(in the rows, 128 means zero)
The rows of D fall into a few groups, and each row is roughly a mix of its group's hidden directions.
D:
[[137 124 159 160 138 170 137 152 117 109 150]
 [111 102 122 108 127 101  84 149 150 151 117]
 [141 160 160 128 103 138 107  86 141 116 134]
 [158 171 142 125 121 132 158  93 108 129 117]
 [128  94 114 115 134 172 166 134 110 146 123]
 [117 145  65 142 128 126 157 120 133 134 123]
 [140 160 120 101 123 123 165  91 100 126 122]
 [118 100 138 128 130 113  79 160 150 149 118]
 [135 121 151 110 133 190 144 132 132 145 142]
 [131 128 159 108 127 179 123 153 127 105 148]
 [148 118  79 147 134  91 126 107 117 129 148]
 [146 144 129 154 124 134 172 111  84 119 124]
 [126 136  76 148 136 122 175 127 124 135 119]
 [118 132 123 124 103  95  84  90 131 145 137]
 [128 112 171 139 147 119  87 146 150 118 110]
 [123 161 122 103 136 100 140 102  99 131  93]
 [123  97 139 162 137 129  98 171 148 130 136]
 [141  91  94 121 149 154 155 138 112 146 147]
 [130 156 120 141 114  97 168  94 108 124 111]
 [116 101 135 127 131 148  99 171 159 123 152]
 [114 127 102 158 121  73 136 126 118 118 106]
 [113  93 100 143 153 117 142 175 124 133 127]
 [128 106 117 126 144 164 182 141 111 130 128]
 [134 168 171 124 108 134 105 103 148 122 133]
 [133 126 110 140 141 167 173 160 131 113 136]
 [113 121 102  84 134  91 140 118  99 139 118]
 [132  95 123 157 133 143 120 165 170 132 139]
 [115 178 160 137 129 100 152 135 132 114 114]
 [124  99 133 112 142 155  90 165 145 139 143]
 [116 177 160 132 115  93 124 122 136 116 110]
 [140 123 141 108 138 185 162 127 123 136 144]
 [110  99 139  97 146 109  93 161 129 145 128]
 [119 149  76 138 138 147 168 135 129 118 120]
 [107 163 151 140 132 100 164 145 126 112 104]
 [160 170 136 138 121 126 158  92 112 129 114]
 [114 121  98 153 122  81 147 125 111 118 100]
 [116  97 143 154 136 135  89 164 153 131 134]
 [137 113 127 159 125  96  93 148 156 151 109]
 [145 140 154 151 130 173 152 140 115 105 152]
 [119 140 113 150 118  68 108 121 129 112 112]
 [139 133 146 152 132 172 155 143 113 102 155]
 [134 107 154 145 145 164 129 169 147 107 137]
 [124  92 125 118 145 151  91 167 143 132 142]
 [124 143 103  93 126 107 160  95  98 128 121]
 [132 110 110 148 128 170 150 162 150 121 153]
 [134 120 109 139 135 171 167 163 138 118 142]
 [120 161  93 122 133 113 162 103 101 126 108]
 [132 144 104 106 118  86 131  94 126 148 100]
 [130 111 179 140 145 131  91 146 142 110 123]
 [138 173 143 137 106 104 133  83 127 120 125]
 [129 146 110 141 120  98 174 101 103 123 110]
 [121 155 104 137 154 106 160 117 109 119  90]
 [122 130 145 120 113  92  78  96 128 140 126]
 [124 100  80 141 145  99 150 146 109 136 125]
 [122 106 143 149 129 165 115 168 144 113 155]
 [135 126 112 134 144 166 173 165 134 117 128]
 [114  99 153 114 144 120  85 164 132 145 125]
 [109 149 112 138 147  94 100 113 142 124  87]
 [129 155 126 109 152 139 171 137 103 113  95]
 [144 164 150 125 102 128 110  79 135 123 134]
 [147 129 103 140 116  95  87  94 132 119 143]
 [111  93 142 140 144 149 108 173 134 118 151]
 [142 160 115 125 125 132 174  91 106 114 130]
 [143 150 127 139 100 125 151  72 116 139 127]
 [133 131 134 155 127 171 162 133 110  99 153]
 [149 100 150 121 108 158 149 145 119 136 169]
 [119 121  95 142 129  95 169 124 101 122 103]
 [121 152 111 137 159 109 159 124 113 116  84]
 [129 106 143 123  98 132  82 123 147 142 164]
 [137  94 127 137 130 103 112 152 166 161 113]
 [110 115  97 149 130  78 132 141 117 114 103]
 [119 131  97 149 129  70 139 128 114 116 111]
 [123 159  93 118 128 118 167 103  98 130 116]
 [121 151 136 107 127  87 108  93 108 136 100]
 [128 147 107  94 126 106 159  93  99 130 117]
 [133 136 101 129 137 161 183 148 118 118 132]
 [144 129 140 176 131 154 158 138 101 109 139]
 [126 110 153 151 135 169 120 165 133 112 154]
 [130 130 129  98 130  84 100 123 135 161 100]
 [115  92 139 155 140 133  96 170 144 129 136]
 [148 152 132 141 103 122 128  70 126 108 132]
 [151 103 169 127 143 145 159 162 118 124 128]
 [131 124  80 127 107 150 162 135 134 146 154]
 [149 149 123 151 117 136 173 109  90 119 124]
 [114  95 140 142 142 148 107 174 141 119 152]
 [149 153 140 132  99 138 128  70 128 135 137]
 [118 130 156 103 138 149  97 166 148 154 135]
 [122 104 126 107 154 162 148 170 124 149 135]
 [122 104 146 154 136 161 113 168 141 114 152]
 [157 137 155 185 128 147 128 142 135 123 129]
 [127 115 144 151 135 171 138 160 124 104 160]
 [143 180 147 116 123 101 107 102 135 117 140]]

Here is one row of each group, with its name. Which group are the others in?
[137 140 101 117 110  82 123 106 138 153  99]
L
[153  93  92 110 127 147 103 104 118 137 148]
J
[123 128  98 158 141  80 134 110 133 142 102]
H

[134 116 102 141 129 168 163 161 143 124 147]
H
[116  99  98 135 136 128 176 139 102 129 106]
J
[110  97 115 110 141  84 109 148 112 149 114]
L
[148 158 149 127 102 140 121  75 133 126 137]
J
[133  95 140 135 113 104  87 132 159 156 135]
H
[121 144  77 140 133 152 170 136 129 120 131]
H
[150 110 188 112 130 118 133 129 100 131 129]
H
[149 146 119 147 117  87 116 106 145 152  95]
L
[121 167 128 107 135 130 150 103  86 107 115]
H
